In the data rows, zero lies at 4.5, halfway between 4 and 5.
Here are some points, one per row:
[3 7 3 5 5 6 5 2 4 2 6 1 5 2 5 6 2 4 3 0 3 5 4 6 6 3 7 6 5 5 7 5 3 3 4 7 4 3 6 5 6 2 4 4 7 3 4 7]
[4 5 2 7 4 4 4 6 5 6 3 2 3 5 3 5 4 6 3 3 3 3 3 5 5 7 5 3 5 3 7 6 3 6 7 2 4 3 4 7 6 3 7 8 6 5 4 3]
[2 3 6 4 6 0 7 4 3 5 5 3 4 7 3 4 8 8 6 2 4 4 4 4 5 6 6 5 8 3 5 6 9 5 4 3 4 3 7 4 3 2 4 2 4 3 3 2]
[4 7 8 6 4 4 7 3 4 4 7 5 5 5 3 6 5 4 0 3 4 4 3 1 3 5 3 6 5 5 3 2 3 4 5 3 2 5 2 5 2 5 4 4 2 4 5 4]
[6 3 3 5 6 1 4 4 7 4 6 5 6 7 1 5 1 2 2 5 5 7 5 5 3 4 6 3 5 5 5 4 7 4 2 3 4 7 4 4 7 4 6 4 6 4 6 3]
[5 4 2 5 3 6 5 3 4 4 4 5 4 7 8 4 4 5 4 5 2 4 6 6 1 2 4 4 5 5 5 6 4 5 2 5 6 4 1 3 3 5 2 6 3 1 2 2]
[7 5 5 4 6 5 5 1 6 2 6 3 1 2 5 3 5 5 4 9 7 4 2 8 3 5 6 7 5 3 4 3 5 4 5 3 5 7 6 5 3 2 1 7 3 4 6 4]
[4 5 7 2 3 6 3 4 4 3 5 6 6 6 5 1 5 3 5 2 7 5 4 4 6 4 5 4 4 2 6 6 6 3 5 6 4 3 2 4 8 2 5 7 0 6 6 2]
[8 4 5 1 7 3 3 3 2 2 6 4 3 5 5 6 5 4 7 7 4 3 4 2 6 3 2 4 7 5 6 2 1 4 4 4 4 3 4 5 6 4 6 6 5 4 1 4]
[5 5 5 5 4 4 7 4 8 2 1 6 6 2 2 4 3 6 7 2 5 4 4 7 5 4 6 3 6 5 5 3 0 5 6 4 7 3 5 4 3 6 6 4 2 3 5 2]
[4 5 8 4 8 4 2 7 5 5 3 6 5 3 4 5 5 6 3 5 5 1 5 6 2 8 4 7 2 5 4 7 4 3 4 5 6 5 2 2 5 4 7 5 6 1 4 5]
[9 7 7 7 4 6 5 8 3 5 7 4 3 5 5 3 4 4 4 6 3 7 6 6 8 4 6 5 6 5 4 5 5 5 7 4 3 2 3 5 2 4 4 3 7 4 6 4]
[6 3 6 6 2 5 4 1 5 6 3 5 5 5 3 4 6 3 5 4 6 4 5 2 3 3 7 5 2 4 1 6 4 2 2 5 4 1 6 8 5 6 3 6 7 3 3 5]
[3 5 4 4 4 5 5 2 5 7 6 4 4 5 6 2 5 6 6 5 7 5 6 1 6 7 6 3 7 8 4 5 2 5 6 4 6 7 4 3 4 2 5 7 6 5 4 7]
[4 8 3 4 3 5 5 4 5 7 5 3 2 4 3 8 8 7 5 5 4 5 5 6 3 1 4 3 4 5 4 4 3 3 2 4 3 2 5 0 4 4 5 3 3 6 7 5]
[5 5 4 6 4 2 3 4 2 0 2 6 4 2 5 2 7 5 5 4 5 8 6 5 4 6 3 3 2 8 3 4 6 7 5 4 2 3 4 3 6 4 4 4 7 6 4 5]
[5 5 6 5 5 1 2 5 7 5 7 6 3 7 5 5 1 6 7 3 7 4 5 5 3 3 4 2 4 3 5 4 7 7 7 7 4 3 5 2 3 6 3 5 7 3 6 5]
[6 5 0 4 7 4 7 4 6 6 4 4 6 1 6 5 4 5 7 4 6 4 5 5 5 3 4 5 5 3 2 5 6 2 7 4 0 5 0 6 6 7 4 6 4 4 4 4]
[3 3 4 4 4 5 6 4 3 7 6 6 5 6 6 3 3 2 4 6 6 3 4 8 2 5 2 4 6 6 4 6 3 2 6 3 3 3 7 3 6 6 8 4 7 7 5 3]
[3 3 4 4 3 7 4 6 5 4 5 3 5 3 5 5 2 6 3 5 7 5 1 5 4 4 0 0 4 5 3 4 6 3 4 5 5 2 3 7 4 2 2 2 5 4 4 5]
[3 0 7 3 7 7 2 2 4 5 1 1 2 4 5 6 4 4 3 3 5 8 6 5 6 6 5 4 8 2 3 4 4 4 4 4 4 5 3 3 1 7 6 4 4 5 5 5]
[5 5 3 5 4 4 6 6 1 3 7 5 4 4 7 7 6 6 4 3 5 6 4 4 3 5 5 6 3 1 5 2 4 1 6 7 8 6 5 5 3 6 6 5 6 8 5 3]
[7 4 8 5 4 7 5 3 7 7 4 9 5 3 5 4 6 8 4 3 1 5 4 5 2 3 3 4 6 5 6 4 7 5 3 6 4 7 5 7 4 3 7 5 5 7 5 5]
[5 3 6 2 3 3 7 5 3 6 6 4 7 4 3 5 3 6 2 4 3 4 7 6 3 5 4 7 6 3 4 7 2 9 6 6 5 5 5 4 7 6 2 3 4 7 3 6]
[3 2 2 1 4 4 2 7 6 3 7 4 3 7 3 4 5 5 6 4 0 6 3 4 3 5 6 6 3 7 3 6 2 2 6 5 5 4 3 6 4 3 4 6 3 5 5 7]
[5 4 2 7 8 7 3 2 2 8 6 6 6 5 3 4 4 4 6 4 4 6 5 7 6 5 4 4 0 3 3 2 3 5 6 6 4 5 5 3 4 2 4 4 3 3 2 4]
[3 7 5 6 5 4 5 6 5 6 7 6 1 3 2 3 5 4 4 6 4 6 4 5 6 4 5 3 5 3 2 6 5 5 2 6 9 5 1 6 9 5 5 3 5 5 2 4]
[8 3 2 5 6 4 3 4 3 5 4 6 5 4 3 3 6 6 2 5 5 2 2 2 7 5 5 3 4 5 7 8 3 5 3 7 4 7 5 4 4 7 2 3 5 4 9 2]
[6 6 3 5 4 5 4 5 2 5 3 2 4 2 3 4 3 0 7 3 2 4 3 2 0 6 3 4 6 3 5 6 6 6 5 4 6 4 7 3 4 4 5 6 3 5 5 7]
[5 7 5 4 4 4 5 3 3 4 5 5 4 7 4 8 4 5 6 3 6 5 5 7 7 6 2 6 2 5 5 7 6 5 2 1 5 6 6 8 2 7 5 6 3 5 4 6]
[3 5 5 5 1 5 2 4 1 4 3 3 6 4 3 5 4 6 6 4 4 2 3 4 5 0 6 5 5 6 2 4 6 3 6 1 6 9 4 3 5 5 5 2 6 5 5 4]
[5 2 6 4 7 3 6 5 5 5 7 4 5 0 6 2 4 4 4 4 3 2 6 4 6 4 6 2 2 7 6 4 6 3 4 2 7 3 7 3 3 8 5 5 2 5 4 6]
[3 5 4 6 3 2 1 8 5 5 6 5 6 4 8 3 4 3 7 4 6 3 6 5 5 7 5 5 7 4 4 4 1 4 0 4 2 6 5 5 4 3 3 2 3 5 4 4]
[3 5 4 4 6 5 5 5 4 5 4 4 7 6 6 1 8 3 5 5 4 7 1 6 4 4 6 3 4 3 7 1 4 6 4 3 5 5 3 5 5 8 4 4 5 1 7 8]
[6 2 5 7 4 6 4 5 8 3 6 4 6 5 6 9 9 2 4 3 7 5 5 6 4 3 5 4 5 5 5 8 5 5 8 3 7 6 5 4 7 4 4 2 4 4 3 4]
[6 4 3 2 6 6 6 9 4 5 4 5 8 4 4 6 5 4 3 4 8 4 5 4 5 2 6 5 4 6 2 3 6 8 2 5 7 4 4 5 2 1 5 8 6 5 5 4]
[5 3 3 5 0 3 4 2 7 4 5 5 6 5 3 5 6 2 4 7 4 0 6 6 6 7 4 5 3 2 6 3 7 6 5 7 6 4 1 4 2 3 5 4 6 7 4 5]
[2 5 2 5 6 3 2 4 6 5 1 9 5 5 6 4 3 3 2 6 4 5 6 3 7 2 2 7 6 3 5 6 4 4 7 2 7 2 6 5 4 3 4 4 5 5 6 6]
[4 7 7 3 7 6 6 6 4 3 2 3 4 6 5 5 5 3 5 4 2 2 9 4 4 4 4 1 3 3 5 3 4 3 5 5 5 7 6 7 6 4 1 5 5 6 7 4]
[3 4 4 6 5 8 6 4 4 0 6 5 6 4 4 5 3 7 6 8 5 4 6 2 3 5 7 5 4 1 4 6 4 7 4 3 3 3 6 5 5 4 8 2 4 5 7 5]
[2 5 4 1 2 5 4 5 5 4 5 8 3 3 6 6 5 3 2 5 2 5 3 4 7 5 6 2 5 4 1 5 4 6 5 6 2 6 8 4 4 6 5 7 5 2 3 4]
[2 5 4 8 6 8 4 5 7 3 6 3 5 5 3 4 5 5 6 5 3 3 4 4 5 5 1 8 6 7 3 3 6 5 4 5 5 3 6 3 6 8 2 6 5 7 5 3]
[6 1 4 7 2 5 7 6 2 5 3 7 1 6 6 7 3 5 5 3 5 3 4 5 6 7 6 5 5 5 3 1 5 4 4 5 5 4 4 4 9 4 2 5 2 4 6 7]
[5 6 4 7 4 4 2 6 3 4 4 5 6 6 2 4 4 6 2 8 7 5 7 6 3 3 6 3 7 6 6 3 7 3 6 8 3 4 6 6 4 6 5 5 1 3 3 7]
[4 7 4 1 5 7 3 3 5 6 3 5 2 6 5 4 4 4 4 3 6 4 5 4 3 6 8 7 3 8 6 2 6 5 5 4 4 4 5 7 5 6 5 0 5 5 3 2]
[4 5 7 4 4 5 4 6 6 6 2 4 7 4 5 7 3 6 5 7 3 8 2 2 6 6 7 6 3 4 8 5 5 3 4 2 3 4 5 2 4 4 1 6 5 7 1 3]
[5 3 4 5 4 5 3 6 7 4 4 2 2 6 4 1 5 5 2 3 5 3 4 4 5 2 3 6 2 1 4 4 2 6 4 4 2 6 6 3 5 5 6 5 5 6 2 7]
[2 4 6 7 5 2 4 3 3 6 4 1 4 3 9 5 5 4 5 6 3 5 4 3 5 2 5 6 1 7 4 4 4 7 5 7 5 4 4 7 5 5 7 5 2 6 7 2]
[6 7 6 4 6 4 7 4 6 4 1 4 5 9 6 5 4 4 5 5 4 5 1 4 6 5 5 4 5 5 3 7 6 3 4 8 5 5 5 3 3 4 7 2 3 7 3 6]
[7 4 4 2 1 4 6 6 6 5 4 2 5 5 4 3 4 6 5 5 4 7 7 2 5 6 0 7 3 4 5 4 5 3 4 6 6 6 7 4 6 4 7 3 5 0 5 4]
[1 1 5 5 4 5 8 7 4 4 4 6 1 3 2 5 5 1 7 5 6 4 5 4 5 2 4 5 3 6 8 6 5 5 5 6 2 6 3 4 2 4 4 5 5 4 4 5]
Along one direction, these points spread out more than along any other. Take the direction at right angles to it along which they spread out most. Go by this last direction. Where along it does each point below lie, from 0 to 99? 50 is the average, and the first point above lies past it. One standard deviation of the points above along it is 16.
[2 3 6 4 6 0 7 4 3 5 5 3 4 7 3 4 8 8 6 2 4 4 4 4 5 6 6 5 8 3 5 6 9 5 4 3 4 3 7 4 3 2 4 2 4 3 3 2] 0
[9 7 7 7 4 6 5 8 3 5 7 4 3 5 5 3 4 4 4 6 3 7 6 6 8 4 6 5 6 5 4 5 5 5 7 4 3 2 3 5 2 4 4 3 7 4 6 4] 51
[8 4 5 1 7 3 3 3 2 2 6 4 3 5 5 6 5 4 7 7 4 3 4 2 6 3 2 4 7 5 6 2 1 4 4 4 4 3 4 5 6 4 6 6 5 4 1 4] 68
[5 3 3 5 0 3 4 2 7 4 5 5 6 5 3 5 6 2 4 7 4 0 6 6 6 7 4 5 3 2 6 3 7 6 5 7 6 4 1 4 2 3 5 4 6 7 4 5] 38
[7 4 8 5 4 7 5 3 7 7 4 9 5 3 5 4 6 8 4 3 1 5 4 5 2 3 3 4 6 5 6 4 7 5 3 6 4 7 5 7 4 3 7 5 5 7 5 5] 24
[4 5 2 7 4 4 4 6 5 6 3 2 3 5 3 5 4 6 3 3 3 3 3 5 5 7 5 3 5 3 7 6 3 6 7 2 4 3 4 7 6 3 7 8 6 5 4 3] 48
[2 4 6 7 5 2 4 3 3 6 4 1 4 3 9 5 5 4 5 6 3 5 4 3 5 2 5 6 1 7 4 4 4 7 5 7 5 4 4 7 5 5 7 5 2 6 7 2] 68
[3 5 4 4 6 5 5 5 4 5 4 4 7 6 6 1 8 3 5 5 4 7 1 6 4 4 6 3 4 3 7 1 4 6 4 3 5 5 3 5 5 8 4 4 5 1 7 8] 73
[2 5 2 5 6 3 2 4 6 5 1 9 5 5 6 4 3 3 2 6 4 5 6 3 7 2 2 7 6 3 5 6 4 4 7 2 7 2 6 5 4 3 4 4 5 5 6 6] 47
[3 5 4 4 4 5 5 2 5 7 6 4 4 5 6 2 5 6 6 5 7 5 6 1 6 7 6 3 7 8 4 5 2 5 6 4 6 7 4 3 4 2 5 7 6 5 4 7] 55
[5 7 5 4 4 4 5 3 3 4 5 5 4 7 4 8 4 5 6 3 6 5 5 7 7 6 2 6 2 5 5 7 6 5 2 1 5 6 6 8 2 7 5 6 3 5 4 6] 32
[3 4 4 6 5 8 6 4 4 0 6 5 6 4 4 5 3 7 6 8 5 4 6 2 3 5 7 5 4 1 4 6 4 7 4 3 3 3 6 5 5 4 8 2 4 5 7 5] 43
[3 2 2 1 4 4 2 7 6 3 7 4 3 7 3 4 5 5 6 4 0 6 3 4 3 5 6 6 3 7 3 6 2 2 6 5 5 4 3 6 4 3 4 6 3 5 5 7] 65
